Some points, one per row:
[-0.1 -0.8  0.1 -1.6 -0.4  1.7  0.8  1.4]
[-1.1  0.4 -1.6  1.1  0.2  0.  -0.7 -0.5]
[ 0.2  1.7 -0.9  0.  -1.2 -0.4  0.2 -0.7]
[ 0.6 -0.1 -0.8  2.4  1.9 -0.6 -1.1  0.4]
[-0.9 -0.5  0.5 -0.8  0.5 -0.6 -0.8  0.5]
[-0.2 -0.9  0.4  0.7  0.2 -0.5 -0.2 -0.4]
[-0.1  0.3  2.3 -1.8 -2.8  1.3 -0.3 -0.8]
[-1.7  1.6 -0.7 -0.1 -1.5  0.8  0.9  0.1]
[ 0.5 -0.5  0.6  0.6 -1.  -0.4 -0.4  1.6]
[-0.8 -0.6 -2.1  1.6  0.9  0.  -1.6 -0.4]
[ 1.6 -0.2  1.9  0.1 -0.9 -0.8 -0.3 -0.7]
[ 1.5 -1.4 -1.3 -0.2  0.4 -0.2  0.5  1.9]
[ 0.5  0.  -1.1  1.   0.  -0.3  0.2  0.1]
[-0.4 -0.7 -0.3  1.5 -0.2  0.   0.3 -0.8]
[ 0.  -0.3 -2.   0.5  1.1 -0.3 -0.4  0.7]
[-1.3  0.  -0.7 -1.3 -0.7  0.6  0.3 -1.3]
[-0.6  0.1  0.4 -0.2  0.8  1.2 -0.2  0.3]
[-0.5  1.2  0.5 -0.8 -2.  -0.7  0.3 -2.2]
[-2.4  0.4 -0.3  1.1  1.1  1.6 -1.1 -0.6]
[-1.  -0.3 -0.6 -0.3 -1.   1.4 -0.9 -0.4]
[-2.5 -0.1 -1.4  1.5  0.1  0.5 -0.6 -1.6]
[ 1.4 -1.5  1.6 -1.1  2.1  0.  -0.2  0.1]
Here are 20 more points, each followed by its number:
[-0.5  1.9 -1.4 -1.3 -0.2  1.9 -1.1 -0.5] 0
[-0.2  0.3 -1.   0.1  0.4 -1.7 -0.8 -1.7] 1
[ 0.9  0.6 -1.6  2.6  1.2  0.1  0.4 -0.7] 2
[ 0.9 -2.1 -0.7  1.   0.9 -0.4 -0.5  1.1] 3
[ 1.1 -1.2  0.1 -0.3  0.5 -1.6 -0.7  2.2] 4
[-2.4  1.5  0.5 -0.9 -0.5  0.   1.2 -2.2] 5
[-0.2  0.   0.6  0.1  0.5 -0.4 -0.1  1.1] 6
[ 1.4  0.3  0.   0.9  2.  -0.3 -0.7  1.6] 7
[-0.1 -0.3 -0.2 -0.2 -0.1 -1.2 -1.4  0.5] 8
[-2.2  0.  -0.5 -1.3  1.3  1.7  0.6 -0.7] 9
[ 0.   0.7  0.5 -0.3 -0.1 -1.   1.  -0.2] 10
[ 0.   1.1  0.4 -0.9 -1.1  0.3  1.3 -0.8] 11
[ 0.8  1.1 -0.2  1.6  0.  -0.2 -1.4 -0.1] 12
[-0.1 -0.9  0.5  0.  -0.2 -1.9 -0.7 -1. ] 13
[ 1.4 -1.6  1.4 -0.2  0.4  0.3  0.7  2. ] 14
[1.7 1.  0.2 1.3 1.2 0.9 0.6 0.7] 15
[-2.1  1.3  0.  -0.9  0.   1.1  0.  -1. ] 16
[-1.5 -0.2 -0.4 -0.2  0.  -1.3  0.1 -0.9] 17
[ 1.4 -1.5 -0.6  2.3  1.5  0.  -0.9  1.2] 18
[-1.1  1.8  0.6 -1.4 -3.5  0.7  2.6 -0.8] 19
Which of these numbered points is nearest to each point below, looking only along the 2 directions in which the first points spread most? Its number follows each.
[ 1.2 -2.5  1.  -1.1  0.4 -0.4  2.3  0.4] > 14
[ 2.6  0.1  1.1 -0.7  1.1  0.7  0.7  0.4] > 14
[ 1.8 -1.7  1.7  0.1 -1.1 -1.1 -0.2 -0.5] > 14
[-1.8  1.1  0.5 -1.7 -1.6 -0.1  1.2 -1.2] > 5
[ 0.1 -1.2  0.   0.7  0.3 -0.4  0.5  1.8] > 15
[-1.  -0.4  0.   1.5 -2.1  0.5  0.  -1.4] > 0
[ 1.1  1.2  0.7  1.1  1.3 -0.8 -0.7  0.5] > 15
[-1.6  2.3 -1.5  0.  -1.4 -0.5  0.6 -1.4] > 16
[-0.2  0.2 -0.2 -1.6  0.   0.1  1.3  0.3] > 10
[-0.4 -0.4 -1.4  0.  -1.  -0.9 -0.1 -1. ] > 17
